Each row is where one point has got to under a steady rotation. How many steps took it there?
The counts run from 0 to 485.
[107  92 143 178 131 122 166 143 104 124 133 155 135 189 138  82  81 136
  89  86 157 175 164 153 145 100 155 102 128 142 146 183 124 124  97 123
 146  92 156 147 130 134 134  87 158 141 114 138 157 120  75 113 151] : 307
[117 147 157 140 121 150 204 137 125  92  92 132 149  96 129 105 143 156
 101  95  97 108 104  78 162 130 148 109  90 163 137 165 107 106 135  98
 138 122 140 152 120 118  98 137 186 103  79 130 139  73 137 141 153] : 367
[133 169 158 157  68 149 103 117 176 188 106 141  79  95 138 100 113  80
 139  83  98  99 115 132  87 113 151 165  84 113 162 113 117  90  93 126
 131 106 131 128 118 127 124 126 166 167 114  88 118 114 169 137 117] : 211
[159 138 161 159 137 167 140 110 135  60 102 112  82 121 109 169 136 109
 122 126 141 162 142 108  95 117 126 147 127  96 128  91 128 132 102 140
  94 142 109 116  92 125 122 145  89 153 162 153 131 105 168 153  78] : 129
[ 99 125 182  94 159 130 174 126 139 125 125 171 160 134 100 130 171 148
 115 145 108 134  99 122 149 105  87 127 113 112 100 152 148 168 155 144
  97 194 159 165 127 163  99 109 110  93 124 171  92 148 139 110  94] : 50
[119  81 128 117 124  94 178 145 144  98 146 208 106 120  99 115  89 169
 132 166 163 163 147  87 137 141 130 158 160 132  88 131  99 149 162 155
 134 156 152 128 121 109 114 131  85 105 122 131 158 146 132  91  95] : 19
[160 124  89 165 127 117  85 105 179 141 135  91 105 127 139 162 120 128
 133  70 146 136  95 158 120 121 168 143 129 113 175 128 113 103 150  72
 189 117 123  99  99 122 122 131 152 107 110  70 160  95 112 143 109] : 65
[100 143 147 157 112 125 120  82 127 124 148 113 130 136  91 125 168 111
  64 139 184 136 171 142 103  97 144 123  97 126 157  86  95  95 142  99
  91 127 126 179 156 118 168 184 127 148 125 134 125 147 169 135 140] : 172
[107 140 138 144 104 169 145 119  73  82 126  89 154 144 143 123 147 138
 111 121  87 125 113  89 154 130 115  68 114 156 124 133 145 117 151 109
  89 175 130 175 156 113 165 140 137  83 110 120 115  81 125 158 130] : 52
[160  98  97 120 203 139 136 158  87 119 143 123 139 107  88 144 181 126
 146 140 162 134 122 139 189 138 111  98 171 156  88 135 108 148 122 132
 121  95 155 102 132 130 160 143 123 153 107 161 137 140 143  95 145] : 226
[110 141  81 105 153 103 100  76 126 132 142 117 128 186 149 189 112 111
 114 183 133 140 171 198  79 133 102 175  95 130 130  96 175  97 131 148
 124 144 142 113 132 156  94 159  98 139 142 111 159 122 112 128 124] : 154
[144 161 148 170 105 147  99 108 148 183 125 132  78 136 120 120 150  94
 118  96  94 100 113 167  90  79 121 145 103 126 153 110 121  99 111 124
 161 108 124  88 134 104 133 115 130 157  61 111 131 161 125 112 136] : 210
[133 131  54 192  83 124 127 111 150 109 124 130  78 142 130 124  70 127
 121 136 127 125 153 144 120 116 154 162 112 110 138 104 124 127 151 135
 138 134 126 101 144 124 177 136 117 136 100 109 220 146 111 148  96] : 355
[119  92 125  86 164  83 113 101 134 118 136 192 157 105 149 151 150 172
 111 169 106 148 135 133 163 145 131 153 141 122 149 108 108 156 164 148
 127 136 125 160 121 123 151 124  82  83 156 137  58 147  97 126 104] : 201
[139 107 118 128 114 128 161 121 144 134  78 144 120 137 161 113  88 140
 141 155  45  97 123 151 125 121 131 169 103 114 120 146 131 164 150 166
 150 178 134 106 117 170 118 104 109 110  80 132 167 126  91 148 139] : 386
[127 121 143 124 170 130 144 135 143  98 105 145 164 136 106 116 164 105
 114 136 197 159 119 117 145 128 136 132 136 107 111 159 166 160  81 122
 103 147 135 162 144 169 133 108 161 137 188 187 116 142 163 141  98] : 195
[ 96 143 158  95  91 125 100 140  88 102 153 177 139 120 126 134 120 131
  96 174 133 147 155  81 149 132 129 109 144 148 133  99  91  92 107 137
 100 108 133 173 149  95 175 151 148 139 166  91  63 137 139 134 141] : 56
[147 174  92 127  60 110 115 145 124 149 133 125  97 152 124 111 110 135
 107 117  86 102 101 123 127 143 112 146 119 154 166 141 137 125  95 111
 165  98 118 105 155  74 181 112 191 146 119  89 121 151  97 153 163] : 325
[119 177 154 133 120 150 168 113 144 110 100  60 123 140 118 158 135 108
 104 103 124  94 115 114  60 135  93 147  80 139 166 136 142 127 111  97
 128 140 101 126 121 124  79 129 117 134 136 155 161 102 152 185 109] : 215
[141 123  95 128 110 144 153 112 145 139 142 149 101 121 133  60 124 131
 102  89 135 157 108 131  81 151 120 152 139 125 131 132 104 140 151 144
 161 169 120  95 125 131  86 153  56  96  80 127 155 132 141 112  66] : 132
[129 117  71 141 169 139 120 111 103 141 130 135 114 166 132 190 170 137
 138 113 133 180  93 152 133 136  94 158 165 149 118 123 210 165  81 135
 144 131 168 107 149 101 108 128 124 120 144 129 138 133 140  96  77] : 45
[179 176 108 137 114 155 150 145 127 118 134  96  93 152 123 163 185 113
 118 129 123 143 113 160 116 177  75 198 109 143  99 148 164 135 109 101
 124 160 134 105 142  96 155 146 109 139 129 114 169 141 121 126 119] : 360
[ 93 129 125 134 108 134 175 123 134 106 120 107  99 153  91 134 132 138
  94 149 160 154 159 139 138 111 112 140  98 197 108 134 144 181 173 125
 112 104 105 131 136  89  81 142 116 142 136 152 178 153 105 105 154] : 106
[162  85 139 135 126 130 153 168 135 124 131 118 166  93  90  62 133  91
 161 138 192 147 140 103 166 150 159 103 142 123  97 167 110 194 137 150
  99 140 120 100 150 144  97 117 143 129 174 138 140 141 139 103 102] : 109
[151 123 143 145 140 105 154 133 150 157 144 174 104 114 122 116 141 157
 158  64 137 166  86 133 124 160 114 184 165 132 122 151 121 130 115 123
 180 136 172 126 104  94 120 137  82 103 102  98 149 144 140  64  91] : 248
[131 132 154 111 118 124 146 134 144  38 110 134 121 151 139 185 107 130
 133 133 108 171 116  92 124 138  73 113 175 118 125 141 158 132  88 132
 163 152 117 134 147 115 132  95  96 102 162 140 142 119 112 163  75] : 14
[121 116 171 116 138 119  80  99 122 105 124 128 127 142 126 158 102 108
 111 138 100 127 152 127 100  86 118  86 131  69 202 113 104 118 129 159
 108 155 117 127 129 185 163  89 101 128 176 129  88 141 117 180 113] : 237
[119 146 144 137  91 138 108 127 111 142 133 133 188 117 153  57 115  93
 114 135 142 118 138 115 125 142 156  80 109 134 172 132 117  98 131 138
 131  76  95 153 152 121 125 149 158 153 148 100  99 106 104 136 174] : 259
[ 78 134 101 143 102 162 153 109 113 180 131 126 111 170 141  41 131 123
 117 112 151 136 142 143 102 130 116 139 118 162 120 146 185 147 100 155
 135 117 147 150 181 114  89 134 144 156 113 162 160 153 133 104 168] : 192
[119 146 217 118 141 162 182 120 119  83 120 171 149 107 130 113 150  96
  95 143 137 151 129  96 120  82 109 131 108 115 130 103 116  74  92 156
 138 137 126 202 124 144 118 138 105 138 118 166 106 133 175 131  95] : 280
[162 155 114 135 119 148 131 137 147  77 129 106  88 122  74 170 154 104
 119 163 142 155 150 137 127 157 115 180 123 120  76 118 140 124  84 107
 104 180 158 101 135 131 143 139 146 148 145 103 184 142 163 138  90] : 359
[119 111 126 135 159 145 107 114 110  82  93  92 142 162 164  59 151 128
  73  74 142 177 110 153 134 117 163 105 122 127 130 158 108 136 120 112
 133 139 104 141 111 152 133 144  88  74 104 159  88  95 110 163 139] : 198
[130 122 125  67 162 103  94  97 123 198 152 171 188 100 166  70 143 121
 148 148 125 100  99 143 132 152 147 157 137  98 128 143 128 107 152 142
 147 126 136 163 139 162  97 160 116 104 124 110  72 125 122  98 146] : 115
[133 165 149 142 117 120 132 137 147 134 142 119 102 118 137  54 141 106
 108 129 145  80 155 127 112 136 140 158  75 130  96 117  74  99 114 110
 124  62  80 137 126  90 165 136 121 152  92 171 112 133 112 144 141] : 59
[114  98 117 152 118 103 176 149 148 142 106 180 113 167 110  58  88 147
 123 108 157 147 153 134 158 116 148 151 113 137 113 182 109 189  85 136
 137  96 160 128 138 146 150  98 149 160 138 171 137 147 100 102 145] : 308
[140 114 139 126 141 140 139 120 141 102 123 107 155 129 108 245 110 112
 130 159 118 124 142 146 130 107 128 120  90 122 141 122 138 118 155 119
 121 183 138 115  98 150  66 120 137 131 124  83 184 116 112 115 123] : 69
[128 161 136  82 140 128 118 117 118 105 139  79 172 158 153 189 153 125
 127 138 118  60 111 108 105 132  93  92 114 137 200 102 138 126 169 117
 130 114 104 116 126 130 101 122 113 125 153 166  82 113 104 171 138] : 33
[151 125 143 127 133 162 115 104 139 177 106 142 140  64 123 146 120  79
 143 153  95  99 101 119 104 127 142 146 136  99 182 102 120 137 139 163
 130 126 120 111 118 147  88 169 124 168 149  87 101 124 172 123 146] : 297
[ 86 135 123 144  83 124 105 130  99 151 179 126 124 107 132  68 124 165
 164  89 149 132 123  62 119 162 144  84 174 102 122 134 125 137 147 131
  94 131 139 166 142 105 183 127 132 103 140 111 134 127 145 135  94] : 169
[133 123 151 142  76 117 127 142 177 129 103 140  98 118 149 102  77 113
 178 149 115 149 139 128 117 112 121 138 143 102  97 120 173 154 100 165
 146 128 108 114 130 108 129  82  84 124 153 132 146 162 107 113  84] : 127
[130 131 134 109 152  92 192 120 117 125 160 167 154 148  90 129 186 137
  76 162 133  98 111 147 143 147  92 164  78 145  91 145  99 123 155 111
 110 163 177 135 127 128 110 143 136 107  58 140 160 132 131 119  94] : 136
[141 146 116 108 169 146 116 120  61 104 151 124 177 145 113 159 186 124
 120 141 134 160 139 153 161 167 113  86 127 155 102 140 151 116  98 121
  76 150 169 146 153 150 141 133 181 141 152 108  95 104 152 126 142] : 341
[118 116 118 173 116 154 113 123  80 162 147  91 147 166 138 101 138 118
 142  77 109 143 120 138 184 107 153  72 141 140 127 153 160 143 126 124
  93 108 141 152 153 112 169 101 157 136 132 124 114 127 112 129 163] : 458
[113  98 116 163  85  98 162 135 134  82 148 192 117 112 151  95  75 169
 131 110 130 197 137  96 152 150 151 132 155 110 129 151 117 132 142 139
 158 131 162 129 118 113 122 112 122  88 125  92 152 113 105 119  88] : 18
[132 105 146 118 174 131 168 137 103 167 154 134 164 137 102  83 149 118
 155 137 156 108 153 164 152 166 120 149 103 102  94 176 116 139 155 155
  87 167 172 130 129 171 122 130 108 135 133 141 151 151 143  69 140] : 339
